Each run below is a few steps of one of 6 hidden systems, one row a step.
Q222, run 1:
[[ -9   4   2 -15  -5  -1  20   5  26  -5  16  13  -8   9  10  -2   1  17
    3 -11  26  -1 -16 -10  12   8]
 [ 11 -11   1 -25  17   9  25 -10  -5   6 -11  11  16   8  11   5   2  13
   -3   1  -8 -20   3   8  -1  19]
 [  6   8   2  -4   5  -2 -19 -17 -11   4   1  -2   6 -11  15  27   8  -3
  -16  14 -33  -6  -3   6  -6   1]
 [-16   2  -7  23   3 -10 -15  15 -14   1   7 -21   1   5   9 -14 -12 -13
  -11  13 -19   7  -3   6   1  -9]
 [  4 -16 -18  20  -9  -9  -5   4   4 -19   4  -6  -8   0 -12 -12  -5 -16
   13 -30  10  11  -5   5   1   1]
 [  3   1 -10  -4 -17   6  16  -5  -2 -11 -13   9  -8  -2 -25  -5   9  17
   14  -1  18   6  21 -11 -18  -4]
 [  0   8  28 -22  -4  15  -6  12  -1  19  -8   4  -1  -6 -14  14  18   3
   13   9  12  -2   2  -6   8   4]
 [ -6  13   9 -19   9   1  -5   3  18   9   6  -1   2   2  31  -4  -2   7
  -15  11  12  -6 -25  -7  13 -10]
 [ 16 -16   0   7  23  -8  12 -16   2   7  -4  -1  15   8  22 -10 -21 -11
  -11  -5  -7 -15  -3   8   3   6]
 [  7   3  -8  24  -5  -8  -2 -27   1  -9   9   4  -1  -8  -7  16  -4  -4
  -13  -3 -27   1  18   3 -15   7]]
Q569, run 2, 10 rows:
[[ 19  -1   9   3  13 -11   1 -13   5  -9 -10  14 -25  21  11  -2  -3   7
   21 -12   8   6 -12  -3  15  -3]
 [  4 -12 -10  20  -8 -25  14   3 -19  -3  12 -13   8  10  13  10  -9 -11
    4  -5 -17   3   0   6  -3  15]
 [-18   8  -2  -3  -5  28  -3  10  18  -3  16  -4   3 -11 -17  13  -3 -10
  -12  -8 -17  -4   7  14  -3  19]
 [-14   8 -20 -17   6  19  -2   9   2 -16 -16   3 -10   6  -2 -25   3  21
    0   6   8   2  -3   1  -5 -17]
 [ 17  -5  -6  -2 -15 -22 -19 -13 -19  -7  -8   3  -2 -11   4  10  22   1
   11  -6  15   7 -14 -11  -3 -14]
 [ 11  -1   5   0  -4 -14  12 -14  14  26  12  -9  16 -15  12  13 -10  -7
  -18   9  -6  -6  12 -12 -14  -3]
 [ -8  -8  23 -10  13  19   9  24   7  23  -4  -2   0   3 -20 -11  -4  -6
   10   4   7  -1  14   0  10   8]
 [  3   2   8   8  15  -5   3 -15 -11 -18  -9  28 -21  23  -3  -7   8  22
   11   3  -3   2  -1  -1  14   7]
 [ -5  -1  -5  26  -8 -21 -10  -2 -25 -11   8  -9  14   6  16  -1  -1 -13
  -11   2 -11  -3 -13   7   5   5]
 [ -1  13   0  -1  -6  26 -10  -1  32  -3   7 -13   7 -11   1   7 -15 -20
  -14 -13  -1  -9  -3  14  -2   3]]
Q991, run 3:
[[ 22  12   9  -4   8  -3  -9 -14  -5  12 -17 -13   4   3  29  11  -8  -5
   -4  17 -10  -8  -4   2  -7 -15]
 [ 14  -7   6  17  12  -6   2 -11  20  21   6 -11   4  -7   2   0 -25 -23
  -11  -2 -14  -1  15  -1  -5  -2]
 [ -3 -10   6   5   0   5   4  -4  25   0  20  11  -6  -8 -20  11  -1 -13
    2 -26  -2   2   6   3   8  22]
 [-24  -1 -16   3  -8   6   1   5  -6 -25  10  19 -10  -1 -24  -5  19  19
   -1  -6  -2   8   3   1   1  12]
 [-16  13  -5  -6  -9   6  -6  21 -28 -18  -9  -6  -1  17  10  -5  12  14
    9  12   5   0 -18   8   6  -1]
 [ 14   7 -10 -12   0  -9  -2   2  -5   5 -18 -19  -3   8  30  -6  -9   4
    7  12   5   3 -11  -3 -11 -26]
 [ 25 -13  17  -2  12 -10   9  -4   5  32  -9 -11   6  -3   5   0 -15 -17
    7   2   2   0  12  -8  -2  -5]
 [  9 -10  12  -2   0  -4   1 -16  20  18  14  11   6 -24 -17  18   6  -9
  -11  -9  -3  -2  13 -10  -3  11]
 [-24  -1   0  11   0  13  -7  -4   2 -14  13  19  10 -10 -24 -10  11   2
  -22  -4  -3  -7   5   4   9  16]
 [-13  22  -6   5  -8  18 -13   2  -6 -35  -5   6 -10  16   4  -3   6  11
    1  -3   1  -3 -18  15   8   2]]
Q991, run 4 (10 x 26):
[[  1  14  15  -8   5   8  -8  -7  31  -2   2  10 -11   6  14  -6  -3   4
   -3  -6  23  -4 -19  -6  17  -8]
 [ 12  -7   2  27   8 -19   4 -26 -15 -13 -11  21 -10  13  -7 -13   0   8
    5   0  -1   2  11  -7   3  -1]
 [  3   5   7   6 -19  -6  18  -1 -17  -6   9  -7  16   9  10  30   1  -4
    4   0  -9 -10   0  10  -3  27]
 [-15  -3 -25 -20  12   7  15   8  18   2  12  -6   3  -2  15  -8 -10  13
  -20   3 -15  -3  -3   3 -10  -1]
 [  5 -18   7 -13  30  10 -17  12  -6   7 -15   3 -15   7  -6  -8   4  -9
   16  -9 -14   5  -8  12  16   2]
 [ 12   1 -12   6 -18  -8 -21  -7 -10  -4  -5  -9 -10 -19 -15  19  12  -8
   11  -4  -8  15   9  -3 -19 -12]
 [-18   7   7   8 -22   8  10  26   5  10  10 -17  16  -5 -11 -12  -8 -11
   -4   7  23  -1   8  -5  -3  -1]
 [  2   9  11 -18   4   4   0  -8  27   0  -1  16 -12   1  10  -6   6  14
   -1  -4  28  -2 -16 -15  14  -8]
 [ 11  -7   9  21  11 -18  -1 -25 -27  -6 -16  21   0  10  -6 -13   7   9
    0  10  -3  -3  11  -7   4  -2]
 [  6  11   7   7 -17  -2   8  -8 -11  -5   6 -10  20   5  16  29  -3  -9
   -6   1 -12 -14  -4  13  -5  20]]
Q128, run 5:
[[ -9  20  20   2   4  -7  -2  -5  -7  -6  -1  16  -7  18  19  -4   8  21
   -5  21  11  -5 -17  -9  19  -3]
 [ 11  -6   1 -18  17   7   3   0   2   6 -15  -8  19   7  30 -15 -11  -6
   -8  -2  10 -18 -19   9   7  -4]
 [ 24 -17 -12 -19   4   4  14  -4   8  14  -8 -14   6  -9   4  17  -9 -12
   10 -14 -13  -2  10   8 -19   6]
 [ -8   9  -6  11 -19  -3   5   1   8  -3  23  -7  -7  -8 -12  29  -2  -4
   -2  -2 -22   9  14   2 -13  14]
 [-26  10  -3  13 -17   2 -17   3   1 -23  15  12  -1  -8 -14  -5  17   5
  -12  -4  10   2 -10  -3  11   4]
 [ -3 -11 -10   3   7  -3 -10   1 -23 -11 -21   7   4   3  -6 -36   9   7
    0   3  18   0  -4  -4   5 -17]
 [ 21  -1  16  -4  10   1   1   4 -18  14 -28 -10  -8  16   4  -1  -5  -1
   25  13  -2   2   8   1  -2 -11]
 [ 10  20  18  -6   0   2   3   0  28  20   8 -11 -15   4  17  21 -15  -5
    2   7  -6   4   0  -7   0  -4]
 [ -9 -10   0  -1   8   1   0  -3  32   7  26   5   7 -13   2   0  -6 -12
  -21 -17  -2  -5  -9   1  11  12]
 [ -3 -27 -14  -1   2  -8  14 -13 -13  -8   4  20  18 -12 -17  -7  14   8
  -11 -11   0  -8   9  -2  -5  18]]
Q286, run 6, 10 rows:
[[-16   0  21  10  -4   2  14   0 -10  -7   9  20  15  11  -9  -5  10   7
   -6   2  14 -15  -1   0  20  26]
 [-12  23   0  -8   3   8  13  -1  11  -3   9  -3   6  13  28   4 -10  16
  -20  19 -12 -12  -7   3  -1   4]
 [  7  -8   2   4  18  -2   2  12  -4  22  -4 -23  -1   7  12   0 -23 -18
    3   7 -27   2   8  10  -3  -1]
 [ 29 -16  -9  -9  -4 -16  -8 -13   3   5  -2  -9  -3 -15   9  24   5 -15
   13 -21  -3   7  -7  -1  -9  -2]
 [ -8  -9 -17   9 -25 -13  -1   1 -11  -7   6   0   5 -19 -25  -6  16   1
    1  -4  15  11  10 -14 -13  -6]
 [-23   9  -6 -11  -4  26  -7  14   1 -23   1  12 -11   4 -19  -4  16  14
    4  -5   1   2  -6   9   7  10]
 [  1  17  13   0  13  11  -2  -2 -15  -7 -26   6  -2  23  13 -19  -2  14
    1  21   7 -10  -4   4  10 -10]
 [  9   4  36  -2   6   2  -1   3  10  27   1  -6  12   2  13   7  -8 -17
   -1   7  10 -11  -5  -2  16   5]
 [ 10   0  -7  -1   1 -13  10 -16  35  14  15  -3  -7 -12   9   4 -15   0
  -12  -2   0   5   8 -16 -14 -12]
 [ -3 -25 -14  14  11  -9   6  -3  -3  -1  11   8  -8  -5 -23  -4  -2  -5
    2 -14 -22  10  18   2  -4  14]]
Q882, run 7 (10 x 26):
[[ 13  -8  15  -4   8   8  22  -3  27  15   8   1   6   3   0  10 -18 -13
    3 -15   1 -10   7   5   4  20]
 [-12  -4 -16   7   6  -6  28 -10   9  -5  16   9   7   6   4 -11 -13  15
  -21   4 -14  -6  13  -1  -9  12]
 [-24  -7  -9   5  -4   0  -3  10 -19 -19  16   9  10   0  -8   5  15   2
   -9  -4 -16  -4  -8  12  10  24]
 [  2  16 -17  -5 -12   4 -16  -8 -19 -28 -13  -1   0   4  17  11  14  11
   -1   3  -3  -4 -18  10  -5  -7]
 [  5   5   0  -2 -10  10 -16  21 -16   5 -19 -30   5  -1   1  -3  -4 -18
   14   4   6   4  -3   9  -5 -16]
 [  6   7   2 -17   4  14  -2  10  21  13 -10  -6 -27  -3 -13   0  -3   5
   18   3   4  16  12  -9  -9 -17]
 [  2 -15   8   5   5 -26   0  -2  12  27  14   4  -6 -15  -7  -6   1  -2
   -4   5   4  14   8 -27   0 -12]
 [  9 -12  18  -2   5  -2   6 -22  13   4   6  27  10 -10  -9   5  11  -1
   -7 -14  15 -13   1  -7  12  18]
 [  3   3   6  23   4  -6  15 -21 -11 -13  -6  14  16  19  13 -17 -11   5
  -14   5   5 -19   2   4   7   8]
 [-12   9   7  11   1  14   7  16  -9 -13   4  -6  -1  26   4   8  -9  -8
    8  -4 -17  -7  -5  24  14  25]]
Q882, run 8, 10 rows:
[[ 15   9  19  -6  18  14 -12  -8  -3  -2 -21   1   4  15  22  -2  -5  -5
   -1   2   3 -17 -17  14  16   0]
 [ 14  -4  -2   8  17   3   8   4   0   8 -10 -19  -8  17  11  -1 -27 -14
    9   0 -24   1  11  15  -6   1]
 [ -7  -2 -12   0  -8   2  13   6  15   6  20  -8 -11  -8 -16  20  -6   0
    2  -4 -24  12  21   0 -18  12]
 [-19   0 -20   1 -17  -9  -6  -7   8  -9  20   7   7 -24 -10  -2  15   9
  -23  -2   6   5  -1 -13  -9  -5]
 [ -3  -8  -1   0  -7   3 -14  -1 -19 -18 -13  13  12  -2  -9 -18  20   2
    2 -10  28  -7 -16   1  13  -2]
 [ 15  13  18   1   0   1   2   0 -21  -4 -28  -1  -8  25  12  -3   1   7
   22  12  13  -4  -4   1   8  -7]
 [  4  13  24  -2   9   4   0  16  11  26   2 -19  -9  10  14  12 -17 -12
    8  14 -12   3   3   0   4  -2]
 [  0  -9 -13 -14  16   4   4  -4  36  14  16  -3  -8 -14   2   4 -13  -5
  -13 -10 -17   5   5  -2  -7   0]
 [ -2 -29 -22   5   2 -16  10 -13  -6  -5   9  13  13 -16 -16 -10   7   2
  -12 -14  -3   0  11  -6 -10   9]
 [ -6   7   5  13 -18   3   1 -12 -25 -23  -7  20  11   4 -17   3  21  12
   -1   4   8  -9   5   1   2  15]]
Q128, run 9:
[[  5   3   7   8  16  -6 -26  -1   8  -6   5   4 -27   9  10   8   0 -10
    9 -11 -15  11 -20   6  18  -2]
 [ 13 -11   9  12  -8 -29   2 -20   2  12   7   5  17 -12  11  -2   2  -9
  -11  -3  22  -4  -5 -18   3  -6]
 [-11  -9  10 -11   2  19  19  20  -4  19  -3  -5  23  -5 -18 -10  -2  -3
   -4   9   4 -12  19   3  -2  13]
 [ -4  10 -14 -21  12  17   2  -5   9 -10  -5  12 -23   3  -5   9   7  24
    2   5 -23   5   7   4 -11   1]
 [  4  10  -3  29   0 -15  -9 -17  -6 -22   5   2  -6  17  21   3 -10  -5
   -6  -4 -13  -2 -14  11   9   3]
 [ 11  -4   6   0 -25  -3   5   1  -2  -2  -4  -7  21  -6   2  -1   5 -13
    8 -15  41  -9 -10  -3   3   2]
 [-13 -11 -14 -18   1   5  12  30   2  17  -1 -17  -2  -6 -13 -15  -5   3
    7   7  -1  12  14  -6 -14 -10]
 [ -2   2   8  -4  17   0 -22   1  -4   1   3   9 -28   3  -6  18  14   4
    9   5 -33  12  -2   3   8   4]
 [  5  13  11  19  -5 -18 -12 -29   1  -4   5  10   9  -4  17   1   2   1
  -23  11   6  -7  -9 -12   5  -8]
 [  1  -7   8  -2  -1  22  10   5   2   4 -13  -6  29  -3  -9 -21 -10 -14
   -7  -6  23 -19   6   9   4   6]]
Q222, run 10, 10 rows:
[[ 17  -9   9  -2   2 -21  12 -27   7  -1  10  24  -1   0  10  18  11   7
    0 -12   5  -5  -7 -11   7  16]
 [-13  16   4   4  -6   8  19  -2 -15  -4   5   1  18  10   6   7  -1  12
  -17  22 -16 -17  11   7  -7  17]
 [ -7   0  -3  -1  13  15 -26  13  -1  -5   3  -9  -8   2   1   9  -1 -18
    0  -9 -31   2 -13  23  10  10]
 [  1  -5 -30   4   2 -21  -4   2 -10 -13  -6  -7 -18   7  13 -14  -2  11
    7   2  -4  17  -7  -6  -9 -21]
 [ 16 -17   3   6 -21  -9  11   6 -17   6  -8 -11  15  -5 -14   5   4 -17
   20 -13  19   1   9  -1  -7   7]
 [-11  19  -4 -14 -19  22  -5   3  25  -1   6  -1   1 -21 -18   3   7   5
   -9   1  15   0   6  -7 -12  -8]
 [ -4 -10  17 -17  31  11  -5   9   3  20 -13   9  -4   4  -4 -24   0   4
   -1  10   4  -3   1  -4  16  -6]
 [ 18   3  12   6   2 -22  -5 -29   5  -4   3  16   0   3  24   9   4   3
   -6  -3  10  -6 -19 -11  12  -1]
 [ -3  14   5  21  -7   6  25  -6  -5  -4   1  -6  16  17   8   0 -20  -1
  -11  12 -10 -15  15  10  -7  14]
 [ -6   0  -5   3   7  13 -13   7  13  -7  12  -2 -19  -1 -13  18  -3 -12
    5 -15 -32   9   3  16   1  16]]
Q286, run 11:
[[  6  -8  13 -20  11   0  16   0  27   8   8  15  -6   5   8   2   1   5
    8 -16  19  -4 -13  -8  17  12]
 [ -1  -9  -4  -1  11 -14  25 -16  -5  12   3  14   9  -2   1 -11  -1  20
  -17  17  -6  -7  21 -14 -12   2]
 [-10  -6   1  -1  13   8 -13   0  -3   5  12   2   8 -11  -5  17   5 -12
  -18   0 -36  -6   2  14   3  20]
 [ 10   8 -24  12  -6  -1 -15 -14  -6 -19 -12 -16   3  -2  18  -4  -9  -8
   -9  -3 -10   0  -7  12 -15 -17]
 [  6  -2   6  12 -22   7   2  19  -7  -3  -4 -20   3   4 -16   6  -6 -24
   25 -17  15   4   5   9   0   8]
 [  4  16  -1 -13 -19  -5   9   1   7 -10   1   8 -23   7   4  14  12  23
   20   0  20  11  -7 -15  -4  -6]
 [-20 -10  11  -3  14  -8   4  21 -13  16   3   9  -6   7 -11 -23   9  14
    1  19   4   9   3 -13  15  -3]
 [  2  -8   2 -29  26  12  -6  -9  12   6  -4  13   8  -5  15  -3   7   5
  -16  -5  -4 -15 -17   5  12   5]
 [ 11  -2   1  13   4   4   3 -20  -2  11 -12  -5  23 -11  -3 -11 -12  -9
  -22  13  -5 -14  22   1 -16  -8]
 [  5   9   7  15 -10  10 -13  -8  17  -3  12  -6  -9  -8 -11  28  -5 -20
    2 -13 -18   2   8   9  -2  13]]
Q569, run 12 (10 x 26):
[[  3  -8 -19  10   3  -1  14 -10   4 -10   7  -9  19   3  17  -1 -20 -11
  -16 -13 -14 -15  -2  17  -6  12]
 [ -3  11  -4 -12 -11  34  -5  20   1  -6 -12 -19   2   0 -14   8  -2 -10
   12  -6  -2  -3   5  20  -8   4]
 [ -2  18 -14 -14  -3  -1  -6  -3   6 -12  -4   6 -30   2   4   5   9  26
    7  11  -3  16  -3 -11 -11 -20]
 [ -2 -22 -12  -1  -7 -31  -8   5  -9  12  12  -5   7 -20   1  -4  14  -6
   -3  -3   9  13  -9 -18  -3 -10]
 [ 12 -12  10  -5   4   7  13 -21  17  15   1  12  20 -19 -14   3  -1  -6
  -15  -6   6 -15  18  -5  -7  12]
 [ -3   9  22  -3   8  15  13  11 -19   8 -22   1   5  19  -5 -14  -3  10
    8  23   5 -10  13   2   6   2]
 [  0  13  22  14   7 -11 -23  -6  -8  -8   3  14 -21  14   9  10   9   1
    8   5  -5   7 -18  -1  23   1]
 [  0  -9 -15  18   9 -16   3  -2  11  -3  15 -11   5   5  24 -10 -23 -15
  -14 -11 -10  -1 -10   6   4   0]
 [  4  -7  -9  -2 -12  26   6  11  11  -9  -4 -13   6  -2 -19   4  -9 -19
   12 -26   5  -3   7  19  -6  15]
 [ -5  22 -14 -12 -12  10  13   0  -1 -18  -8   5 -17  10  -2   9   6  29
    9  11  -3   6   7  -2 -17  -4]]

Which system made each run below?
run 13:
[[  2  18 -10 -14  -4   1  12   8  22  -6   1  -8 -27  15  18   7 -10  15
   15  -1   5  11 -11  -4  -5 -10]
 [ -3 -25 -18 -16  -3 -23   6  17 -10   4  14  -5  -5  -6   1   9  14   2
   15 -13  -2  15 -12  -6  -1   7]]
 => Q569
run 14, 2 rows:
[[-10  17  -4   9   8  10   0  14   3  -6   2 -13 -22  22   6   3 -18   0
    7   8 -30   9   4  14   0   1]
 [ 22 -15   2   2   8 -21  -4   4 -18   2 -12 -11  -7  16  22   4  -3 -11
   23  -8   0   5 -18   4   9  -3]]
 => Q286
run 15 (2 x 26):
[[ 10 -14 -15  -7 -22 -14  -9   3  -3  -1   5 -16  11 -19   5  13  10 -16
    7 -21  14   5 -14  -3  -7  -4]
 [  6   4  -2 -16 -12  19  13  -2   0  -1 -22   0  12  -5 -13 -13   5  10
    3   4  30  -9  13  -5 -12  -8]]
 => Q882
run 16 (2 x 26):
[[ -5   0   0  -6  15  18   1  -4 -26 -11 -15  12   7  10  -7   4   9  10
   -4  10 -27 -13   7  19   2  18]
 [ 15  26  -9   4 -15   3   0 -23   1 -25 -15  -1  -7  10  19  11  -4  12
    1   4   2  -5  -4   4 -14 -11]]
 => Q128
run 17:
[[ 11   1  -5 -10  -6 -13  -7  11   2  -3  -2 -15 -13   9  26   7  -1  -5
   20 -11  16  10 -29  -2   7 -11]
 [ 14  -9 -15 -10 -12  -5  31  -1   9  10  -3 -17  17  -4  11  -2 -16  -3
    1  -5  14  -6  11  -4 -21  -3]]
 => Q222
run 18, 2 rows:
[[  8  26  -8  -5 -12  12  10  -1  -2  -9 -17 -18  -3  15  20   4 -14  10
    5  14   0  -3   3   7 -17 -13]
 [ 13 -11   7  -7   7   0  -2  15  12  28   5 -22  -7  -7  -1  15 -13 -25
   14  -8 -13   9   6   3  -2   2]]
 => Q222
run 19:
[[ 12   1  11 -24  27  20  -3 -12   5   6 -24  13  -2   7  10  -7   2  11
   -2   7   0 -14  -4   6   8  -4]
 [ 20  10  17   8   8 -19  -8 -20  -3  11  -2  -1  -3   6  29  18  -5  -3
   -5  14 -14  -4  -6  -6   3  -7]]
 => Q222
run 20, 2 rows:
[[  8  -2 -13  11  -2  -5  15  12 -10  -2 -13 -17 -15  17  -2 -10 -18   0
   23   1  -6  12  17   3 -14  -8]
 [  6  -9   2 -10 -20  -7   3   9   9   9  13  -5 -10 -15 -17  24  11  -8
   20 -15  10  14   4 -11  -7   7]]
 => Q222
run 21 (2 x 26):
[[ -4   8  -1  -4  -5  17   8 -18   9   2  -1   9  23 -18 -12  -3   3   8
  -27  11   2 -16  20  -4 -15   2]
 [ -7   5 -14   8   7  29   6  -2   2 -24 -12   4  -6  13 -17 -13 -10   5
   -1  -7 -12  -6  13  20  -4   9]]
 => Q128
run 22 (2 x 26):
[[ 17  -4   1   7  -6 -27   1  -4  -2  13  12 -17  -3  -1  20  28  -7 -15
    6  -2 -17   8  -3  -3  -6   1]
 [-20  -7 -20  11 -16  -5  13  15   3   2  24 -14  13 -11  -9  -7  -9  -6
  -15  -1  -6   4  11  -2 -13   5]]
 => Q222
run 23, 2 rows:
[[-14   0   1   7  -6 -13 -11   4  -5  10  24  -2  -3 -17 -11  22  11  -4
   -9  11 -29  12   9  -6  -7   7]
 [-17  13  10  10  -6   9 -25 -11  -7 -11   1  16   9 -13 -13  -4  20   5
  -23  11   3  -9  -3  -2   9  -1]]
 => Q128
run 24:
[[  2 -26  -9  -2  20 -24  -8  14 -10   8   4  -7 -14   4  10  -5   1  -9
   13  -9 -12  17 -13  -1  10  -3]
 [  9 -25 -18 -21  -5  -7   5  -5 -10  -3  -7   4  22 -16   3  -5  16   1
   -2 -17  19  -9 -12  -1  -4   2]]
 => Q286
run 25, 2 rows:
[[-20  15   4   1  -3  10   9  15  -4 -17   0   3   2  23  12 -21  -4  14
   -3   7  19  -9 -16   5  16   2]
 [ -4  -4   0 -19  17  -2  -1  24 -15   5  -5  -9 -10  21  23   2   2   5
   15   4 -12   4 -22   9  13   3]]
 => Q882
run 26, 2 rows:
[[-11   7 -14  11  14  -6 -19  -1   6 -17  -1   1 -16  11  16 -25  -8   6
  -10   2  -3   8 -17   1   9 -19]
 [ 23  -8   2  13  -5 -10   5   0 -15  -7 -16  -9  -8  20   6   3 -10 -15
   31 -16   8   3  -5   9   4   4]]
 => Q991
run 27, 2 rows:
[[ 18 -10   2   1   9 -18   8   2   0   4  -6   0 -28  20   9   4  -6   3
   32 -10  -1  15  -3  -5   5  -2]
 [  7 -22  -6  -3 -11 -27  16   2 -19  14   8  -4   8 -11  -7  14  11   0
   10   1  -3   8  12 -13 -13   8]]
 => Q991
